Each row has a name. Each question is about the rows just above it.

[235 180 122  85 195 110 215 205 129  82 151 147  89 172  88 161 130 171
 135  61 150 129 113  73 133 119 153 178 121 188 107 107 188  93 135 106
 156] -> Gorol
[110  25 161 133 120 119 174  86 119  94  51 146 136  54 124 125 157  94
 129 162  67 134 111  89 127 109 143 128  63  68 110 152  73 106 146 132
 168] -> kofik
[ 83 100 136 151 106 131 114 119 100 121 124 142 109  98 122 141 108 133
  90 134  94 104 119 196 131 138 158 110 106 110 155 116 149 102 199 156
 167] -> vefa
[155 163 108 109 152 124 129 142 139 134 138 133 129 142 119 148 154 132
 138 141 153 131 157 126 110 124 107 131 159 130 124 128 153 129 123 117
 116] -> vidop
[128 119 144 130 115 102 158 120 116  90 107 153 119 117 127 119 128 125
 115 110 105 136 121 113 123 134 109 138 111 124 140 123 120 112 152 146
 134] -> bodib
[110  25 161 133 120 119 174  86 119  94  51 146 136  54 124 125 157  94
 129 162  67 134 111  89 127 109 143 128  63  68 110 152  73 106 146 132
 168] is in which row? -> kofik
Whose row is [128 119 144 130 115 102 158 120 116  90 107 153 119 117 127 119 128 125
 115 110 105 136 121 113 123 134 109 138 111 124 140 123 120 112 152 146
 134]? -> bodib
Whose row is [155 163 108 109 152 124 129 142 139 134 138 133 129 142 119 148 154 132
 138 141 153 131 157 126 110 124 107 131 159 130 124 128 153 129 123 117
 116]? -> vidop

[145 124 151 143 122 147 120 132 156 140] -> rukap
[103 152 141 151 140 167 112 121 119 112] -> zime
[133 104 127 109 113 127 122 105 108 111] -> dap
[ 63 131 104 121 177 169 101 128 129 146] -> Giri
[169  98 141 109  94  99  99 106 121 153] -> Tida
[143 104 144 129 130 131 138 140 122 119] -> goze
[128 128 149 102 121 129 115 136  92 119] -> musu
[128 141 129 121 135 133 117 126 123 131] -> lefez
[ 79 125 100 141 160 152 123 146 129 143] -> kilu
[ 22 185 128 152 136 200 112 127 126 142] -> Rem
Whose row is [ 63 131 104 121 177 169 101 128 129 146]? -> Giri
Which value is in both Tida and kilu? -> [141]
Which value is in both musu and kilu? -> [129]
Whose row is [103 152 141 151 140 167 112 121 119 112]? -> zime
The one value in Giri and zime: -> [121]

[111  83  66  74] : dolal
[158  87 165  82] : mur
[ 82  82 177 193] : Tazad
[145 191 158 185] : vama
[140 191  93  23] : nupam
[ 90 142 140 167] : Sus
[158  87 192 238] : fuba
[ 82  88 157 147] : kup
The one value in fuba and vama: -> [158]
Which value is in both Sus and nupam? -> [140]
Shared by mur and Tazad: -> [82]

[183 162 103  88 127 152 125 109 107 112 127 123 122 197  76 105  95 113
  99 150 148 110 140 100 134  55 119 160 137 129 124  99 129 155 140 156
 116  95 168 123 112 165 135 126 136 114 104  99 133 165 115 111 116 129
 152 156] : Fadod
[139 150 133 122 142 141 107 149 145 172 129 125 125 133 101  77 132 141
 131 142 138 134 159 146 125 128 133 118 137 120 123 155 121 141 108 113
 100 101 110  91 147 119  83 134 137 145 133 114 110 123 146 136 107 131
 124 191] : buf
[139 150 133 122 142 141 107  97 145 172 129 125 125 133 101  77 132 141
 131 142 138 134 159 146 125 128 133 118 137 120 123  77 121 141 108 113
 100 101 110  91 147 119  83 108 137 145 133 114 153  97  95  83 155 125
 118 115] : Sipab
[150 150 133 122 142 141 107  97 145 172 129 125 125 133 133  77 132 141
 131 142 138 134 159 146 125 128 133 118 137 120 123 155 121 141 108 113
 100 101 110  91 147 119  83 134 137 145 133 103 170  93 139  27  65 109
 245  51] : Zifu
[139 150 133 122 142 141 107  97 145 172 129 125 125 133 101  77 132 141
 131 142 159 134 159 146 125 128 133 118 134 120 123 155 121 141 108 113
 100 101 110  91 147 119  83 134 137 145 133 114 153  97  95  83 155 125
 118 115] : Zuraf
Which row holds [150 150 133 122 142 141 107  97 145 172 129 125 125 133 133  77 132 141
 131 142 138 134 159 146 125 128 133 118 137 120 123 155 121 141 108 113
 100 101 110  91 147 119  83 134 137 145 133 103 170  93 139  27  65 109
 245  51]? -> Zifu
Where do [139 150 133 122 142 141 107 149 145 172 129 125 125 133 101  77 132 141
 131 142 138 134 159 146 125 128 133 118 137 120 123 155 121 141 108 113
 100 101 110  91 147 119  83 134 137 145 133 114 110 123 146 136 107 131
 124 191] appear? -> buf
Whose row is [139 150 133 122 142 141 107  97 145 172 129 125 125 133 101  77 132 141
 131 142 159 134 159 146 125 128 133 118 134 120 123 155 121 141 108 113
 100 101 110  91 147 119  83 134 137 145 133 114 153  97  95  83 155 125
 118 115]? -> Zuraf

[ 63 131 118 100 125 123 107 121 156 110] -> pamo
[154 133 122 105 126 123 116 122 148 104] -> tepe
[181 149 118  50  87 101 116 128 162  97] -> Kede
[191 165 119  22  76  93 117 124 164 102] -> vip
[192 107 103 177  64 117  81 114 109 110] -> nuzig
[163 131 118 100 125 123 107 121 156  82] -> kinil
[125  95 140 102  91  76 186 167 144  98] -> Nazu
[200 103 109 184  55 124  87 117 105 102] -> vizuk
[175  64 141 179  69 124  49 110 135  73] -> fulol
Shared by vip and fulol: -> [124]
The one value in Nazu and pamo: -> [125]

